array([[131, 132, 134, 131, 128, 134, 122],
       [128, 138, 132, 130, 126, 131, 125],
       [135, 153, 144, 134, 125, 138, 114]]) result: 131

array([[111, 135, 141, 108, 118],
       [111, 130, 153, 106, 115],
       [112, 133, 137, 111, 119]]) result: 111

array([[133, 136, 118, 119],
       [121, 122, 141, 122],
       [132, 117, 154, 130]]) result: 133

array([[123, 118, 103, 124, 127],
       [123, 118, 103, 125, 127],
       [118, 117, 119, 126, 128]]) result: 123

array([[121, 139, 127, 135, 127, 128, 132],
       [136, 129, 134, 150, 134, 113, 121],
       [112, 127, 134, 112, 134, 134, 133]]) result: 121

array([[130, 132, 142, 120, 149, 138, 122],
       [150, 126, 152, 141, 149, 146, 106],
       [135, 118, 136, 126, 148, 134, 121]]) result: 130

array([[130, 124, 119, 132, 123, 125],
       [124, 122, 133, 153, 131, 119],
       [127, 122, 131, 137, 134, 123]]) result: 130
---
[[107, 115, 102, 148, 122],
 [128, 119, 99, 148, 151]]	151, 99

[127, 118, 139, 128, 149, 131, 138]	149, 118

[149, 135, 136, 122, 132, 117]	149, 117

[139, 109, 154, 147, 146]	154, 109

[[133, 124, 118, 110, 115, 136],
 [136, 117, 103, 100, 106, 142]]	142, 100

[[107, 145, 100, 106, 122, 111],
 [145, 114, 145, 148, 135, 136]]	148, 100
---
[[128 150 131 125 123 122 120]
 [128 132 129 127 127 127 127]]: 128, 127

[122 157 144 137 119]: 122, 119

[142 147 108 136  99]: 142, 99

[[113 139 142 116 147 132]
 [110 145 152 131 138 146]]: 113, 146

[124 100 151 145 135 119 143]: 124, 143

[133 150 127 127]: 133, 127

[107 138 123 158]: 107, 158

[[111 103 111 144]
 [129 136 130 126]]: 111, 126
---
[[124 124 124 125 131 126 136]
 [120 117 119 118 134 120 137]
 [112 105 111 109 143 114 147]] ==> 120

[[129 139 130 109 122 116 111]
 [127 149 125 103 122 130 120]] ==> 127

[[133 114 136 145 143 133]
 [122 144 120 104 110 121]
 [128 128 127 132 127 127]] ==> 122

[[138 129 129 127 136]
 [131 111 119 121 125]
 [150 105 131 124 135]] ==> 131

[[118 126 140 104 143]
 [127 129 113 100 123]
 [147 134 151 121 120]] ==> 127

[[117 124 127 101 128 124]
 [122 126 128 126 128 125]] ==> 122

[[104 157 145 123 138]
 [148 138 109 105 151]] ==> 148

[[120 116 110 106]
 [110 114 104 105]
 [140 143 121 122]] ==> 110

[[127 120 114 132 133 155 125]
 [129 133 137 125 124 109 130]] ==> 129

[[118 137 113 115]
 [ 99 120 124 135]] ==> 99
---
[[129 129 136 130 128 151 146]
 [130 131 141 126 119 128 144]
 [128 128 135 128 121 152 144]] 135

[[125 119 134 145 120 125]
 [153 136 124 138 115 123]
 [137 139 122 114 132 130]] 122

[[131 127 132 130 130 126 129]
 [143 105 115 127 118 132 116]
 [125 119 121 153 112 129 112]] 121

[[147 125 129 124]
 [125 110 128 131]
 [128 103 128 129]] 128

[[148 131 130 152 127]
 [126 121 126 144 127]
 [126 112 130 120 130]] 130

[[129 133 109 125]
 [130 134 109 126]
 [117 151 119 118]] 119

[[128 128 128 129 127 128 127]
 [158 122 126 111 115 119 143]
 [127 128 127 128 127 128 127]] 127
---
[116 133 134 154 125] -> 116
[124 132 130 131 123 149] -> 124
[129 136 142 124 125 105 131] -> 129
[143 155 125 126] -> 143
[116 124  99 129 137 101] -> 116
[146 151 103 117 136 111] -> 146
[116 100  99 119 118 103 119] -> 116
---
[127 128 107 152]	128

[[130 124 118 122 120 133]
 [109 145 151 148 150 110]]	145

[[126 143 148 134]
 [149 117 103 126]
 [114 125 134 113]]	125

[[102 139 140 130 107 137 151]
 [111 134 140 139 128 137 140]]	134

[123 119 116 125 141 124 153]	119

[111 124 118 148 129 116 154]	124
